Named turns come first, each shown by rows before and after it. Which turns, in which order, take the first row of each pair that follows to the second? Write the first one first, as in the answered first pair.
Q_691 (before -> after):
[  9.0 -17.6 -23.8  34.3 -22.3  24.3  -2.1  12.8   6.4] -> [  7.4 -33.4 -21.0  20.1  -2.7  31.8  -6.7   6.7   6.2]
[-21.4 -20.3  -0.4  -8.9  17.6   4.9 -15.4   7.6  -6.3] -> [-18.7   1.9   3.3  18.5  -7.3 -11.9  -9.1  19.9  -8.9]
[ -0.7 -22.5   2.3 -22.7  14.6  -9.2 -10.5  20.9 -16.7] -> [ -3.1   5.3  -2.4   4.7 -18.3 -28.6   2.7  27.3 -16.9]
Q_735 (before -> after):
[ -5.1  24.1   8.2   0.2   7.8  14.3  22.2 -31.3  -2.9] -> [  2.9   6.2 -41.2   9.0 -20.3   7.6   9.7  -7.5   0.8]
[ -6.4   6.2  13.7 -23.1  22.9  10.3  16.4 -23.4   7.8] -> [ -0.2 -16.3 -39.1 -15.8 -11.3  -3.2   8.5   0.3  13.0]
[ -4.5 -26.8   8.3 -25.1  20.6  13.6 -10.7  -6.0  -9.4] -> [-16.8 -18.4  -9.1 -38.3   3.8   0.2   2.5  -9.5  -1.8]
Q_625 (before -> after):
[-28.0  -7.9  16.0 -46.0  20.6  -3.6   6.7 -20.6  -7.5] -> [-18.8 -24.7 -17.2 -29.6 -10.2 -30.9  -8.8  21.6 -21.0]
[ -7.3  -6.7 -42.4 -22.8 -31.3 -31.7  22.3  24.3  -3.1] -> [  7.3  17.1 -33.2  33.7 -49.3 -10.1  23.0   9.5   4.9]
[-9.9 14.2 27.3 -9.1 -2.0 -4.4 20.6 -9.1 -2.0] -> [-12.3   0.2  17.4 -22.0  -2.6 -18.5  16.5   5.9 -10.5]
Q_666 (before -> after):
[ -0.8 -26.1 -12.0 -32.1  21.2   3.4  -3.8  -1.2 -11.8] -> [ -8.5  21.4 -13.7  -2.0 -25.5 -20.7  25.1  -5.4  -1.7]
[-11.7 -13.1   1.6 -17.8  -6.0  -8.7  15.9  -1.0  -1.7] -> [ -1.7 -11.4  -4.4   8.1 -22.2 -10.5   6.7   9.4  -5.9]
[  5.8 -12.4   4.4   6.6  11.9  34.2 -18.0  -5.8  28.8] -> [ -8.2  17.9  14.2  -1.5  -3.9  19.5   9.1 -21.3  35.5]
Then:
(2 to 4 turns a pair)
[ -2.6 -25.6  19.2 -44.6  43.0   1.1   8.2 -15.5  -5.3] -> [ 16.7 -48.9 -39.7 -12.5   1.0  -9.8 -15.3  22.0  -5.6] -> Q_735, Q_625, Q_691
[ -5.4   9.9  19.9   1.2 -14.8 -37.3  -4.1  32.8 -17.9] -> [ -6.7  36.7  38.2  17.2 -13.7 -14.2  12.9  -6.6   2.1] -> Q_625, Q_735, Q_625
[  6.6  27.5  22.7  17.7  -8.7   2.2  13.5 -12.3   2.5] -> [ 21.0 -20.1 -23.1  10.1  -7.6  12.5 -15.2   6.9   1.5] -> Q_691, Q_625, Q_735, Q_625
[ 13.4  12.4 -12.7  26.3 -39.0  12.6  11.6  -8.4   7.5] -> [ 12.8 -36.1 -17.4 -15.4   5.2  23.5 -13.7   3.4  -1.2] -> Q_666, Q_625
[ 15.3   8.3 -20.8  21.9 -33.0 -20.8  12.2  25.4   4.1] -> [ 3.5 31.0 41.5  7.8  6.2 -2.4 27.8 -8.6  6.4] -> Q_625, Q_625, Q_691, Q_691
[-25.9  14.7 -63.0   8.9 -24.9   4.0   9.3 -10.8  34.2] -> [ -3.8  28.7 -10.4  66.3 -11.5  25.8 -10.5  -6.8  19.1] -> Q_735, Q_666, Q_666
[-23.1  33.5  52.9 -17.2   0.7 -39.5  10.3   4.1 -27.9] -> [ -6.2  24.4   0.7  23.0 -48.8 -47.2  -3.2  29.4 -21.1] -> Q_625, Q_625, Q_625, Q_735
[ 26.8  -0.3 -33.2  48.8 -51.2 -19.9 -11.3  42.6  -5.1] -> [-17.7  53.2   8.4 -24.9 -27.0 -27.1  53.0 -21.4  17.6] -> Q_666, Q_666, Q_625, Q_625
[-19.9  13.8  11.5 -19.0 -15.0 -12.6  32.5 -34.4  24.8] -> [-15.8  -0.4 -18.6 -22.8 -33.2 -30.1  27.7 -14.0  18.4] -> Q_735, Q_735, Q_735, Q_625
[ -9.6  41.9 -33.1   1.5 -21.6  -1.3  11.3 -19.5  16.5] -> [-14.6  53.8  23.1  -1.7  10.6  -3.3   7.1 -20.1  -0.6] -> Q_666, Q_691, Q_735, Q_691
[-20.7  -5.9 -29.9 -45.0 -11.9 -26.1  19.1   6.6   4.4] -> [ -4.0 -40.4 -33.3 -37.5   7.8  -6.4  -9.5  22.0  -4.3] -> Q_625, Q_666
[-10.2 -35.3 -16.8 -13.8   6.5  13.2   0.6 -13.1   0.2] -> [ -7.2 -24.3  18.0  -2.6  25.1  16.3  -1.1 -20.4  -7.8] -> Q_625, Q_735
[  9.1 -13.9 -41.1  -6.8 -20.2 -32.9 -16.8  24.5 -27.9] -> [ -5.4 -13.1 -28.7 -56.1  15.9  -2.6   4.7 -27.2  -1.7] -> Q_625, Q_666, Q_735
[  1.5   4.0  -3.7  14.3 -20.1 -32.5 -12.4  40.2 -27.2] -> [ -1.9  40.8  19.5  33.4 -25.7 -14.5  11.4  -1.3  -5.5] -> Q_625, Q_735
[  7.4 -25.0  10.6 -21.5  42.1  17.1 -19.7  -2.8   0.6] -> [  9.2 -36.0 -32.7 -21.9  11.5   2.2 -16.8  12.5   3.9] -> Q_735, Q_735
[  9.5 -18.9 -37.3 -41.3   7.1  22.9  10.9 -47.1  39.5] -> [ -4.4  -1.2   1.4 -59.8  26.2   5.9  19.2 -45.3  28.7] -> Q_625, Q_735, Q_735
[  0.5 -23.5  -9.9  39.3   0.6   0.3 -49.5  24.8 -17.5] -> [-30.3  10.6 -41.0  -5.1 -33.5 -38.3   1.0   9.4   6.7] -> Q_735, Q_735
[  9.3 -26.8 -12.3 -11.4   8.4  19.8 -18.8  -0.4  13.0] -> [ -2.2   4.4 -26.8  -6.7 -28.7  -2.2   7.5  -5.4  22.6] -> Q_735, Q_735, Q_666
[-21.0  29.1  13.9  -3.9   1.0 -38.2  -9.2  40.1 -28.0] -> [-29.5  28.0  25.3 -22.2  17.4 -32.9  -2.4  27.5 -25.0] -> Q_625, Q_625, Q_625, Q_625
[  5.0 -38.1  -6.3 -18.8  14.7  10.9 -30.8   2.9  -7.7] -> [  2.5   5.6  45.4  10.8  18.8  11.7 -15.5 -14.7  -9.8] -> Q_666, Q_735, Q_735
[ -3.5  28.3  18.7  -2.9  -8.8  12.8  21.9 -44.2  25.4] -> [  5.6 -32.9 -25.9 -34.5   6.4  22.9  -7.7 -23.0  24.2] -> Q_735, Q_666
[ -8.4 -44.9 -34.4  -8.5  27.7   4.6   1.6  -7.4  19.3] -> [-28.1  14.0  -6.8  -1.6   4.1 -18.8  40.8 -31.4  23.3] -> Q_735, Q_666, Q_625
[  5.9   7.9  10.4  25.1  -8.9 -27.2   2.8  31.2 -25.8] -> [ -5.5  22.6  20.8   2.4  -4.5 -33.8  19.3  18.7 -18.5] -> Q_666, Q_666
[ 18.1  -1.8 -13.1  63.5 -35.4   2.3  -2.5  20.1  -0.5] -> [ -1.2 -53.6 -15.4 -33.0  28.5   3.1  -9.7  20.3  -7.7] -> Q_625, Q_666, Q_625, Q_625
[  2.9  44.3  20.6  16.8 -32.0 -24.6  15.4  10.1 -11.3] -> [ -6.2  18.7  42.4 -38.6  27.4   7.9  12.7 -15.3  -8.6] -> Q_625, Q_666, Q_666
[ -0.4  -0.8 -34.6  18.2 -40.9 -33.7  16.3  26.8 -10.0] -> [  7.3 -21.0 -23.9  20.8 -21.8 -28.0  -5.7  44.2 -26.0] -> Q_735, Q_735, Q_625, Q_735
[  9.2  -9.4  26.6  19.4  20.5   4.8 -22.3  13.4 -30.2] -> [  0.4   6.5  41.0   5.4  26.8   7.0 -10.7  -2.4 -25.4] -> Q_625, Q_735, Q_735, Q_735
[  4.9   5.4 -25.2  13.1 -17.2 -18.5  -0.7  15.1  17.1] -> [  8.7  -0.3 -23.8  18.7 -13.4 -14.4  -7.4  20.8  13.6] -> Q_735, Q_735, Q_735
[-10.3 -36.1   0.1 -36.1  21.5 -15.3 -26.6  32.2 -31.6] -> [-13.9 -27.0   4.0 -37.8  17.1 -24.5 -21.8  35.6 -32.6] -> Q_691, Q_666
[ -2.3 -39.2 -22.2 -46.4  18.2 -18.9   5.5  13.9   5.3] -> [ 21.1 -46.2 -11.8  12.0   8.6 -10.8 -22.6  37.0  -9.8] -> Q_735, Q_625
[ 11.6  13.6 -25.7  26.9 -39.5 -12.5   4.7  14.8  16.6] -> [ 16.8  20.2  14.8  37.5  -8.4  24.2   5.3 -17.8  24.1] -> Q_625, Q_735, Q_735
[ 0.9 32.5  5.3 34.9 -6.1 37.6 17.8 -0.3 19.0] -> [ -4.6 -17.1  -0.3 -21.5  38.0  44.4  -3.5   7.5   8.2] -> Q_666, Q_625
[  7.4  -0.6 -11.4 -22.1  18.0  14.5  22.4 -18.6  19.3] -> [  4.8   1.4 -29.3 -25.9  -3.6 -13.4  26.9   4.0  10.3] -> Q_625, Q_666, Q_666, Q_666
[ -4.9  11.3 -33.3  -6.7 -23.6 -39.8  17.5  17.9 -11.7] -> [ 20.3  13.6   8.7  57.4  -5.3   3.1  -9.1   9.2 -15.0] -> Q_625, Q_735
[-17.6  15.9  -2.0 -20.9  -5.2  11.4  29.6 -35.5  11.2] -> [  3.1  -8.4  20.9  13.5  19.6  39.7  -6.5 -22.8  -2.3] -> Q_735, Q_735
[ -7.8  33.9  47.3 -22.0  20.3  -6.5  17.1 -23.9 -16.7] -> [ -6.1  15.5   7.6 -23.5  -7.4 -50.6   3.1  27.0 -40.8] -> Q_625, Q_625, Q_666, Q_666
[  1.8   6.0   9.2  42.1 -29.5 -31.6  -4.0   7.9  -7.2] -> [-10.3  18.4  49.0  11.9  11.4 -14.5  10.1 -23.3  -1.3] -> Q_735, Q_625
[-10.1   8.0  -5.1  -7.3   6.1  -0.1  13.8 -34.3  18.5] -> [  9.9  -9.8  16.0  28.0  18.3   7.0 -19.3  -6.3  -4.9] -> Q_625, Q_666, Q_735
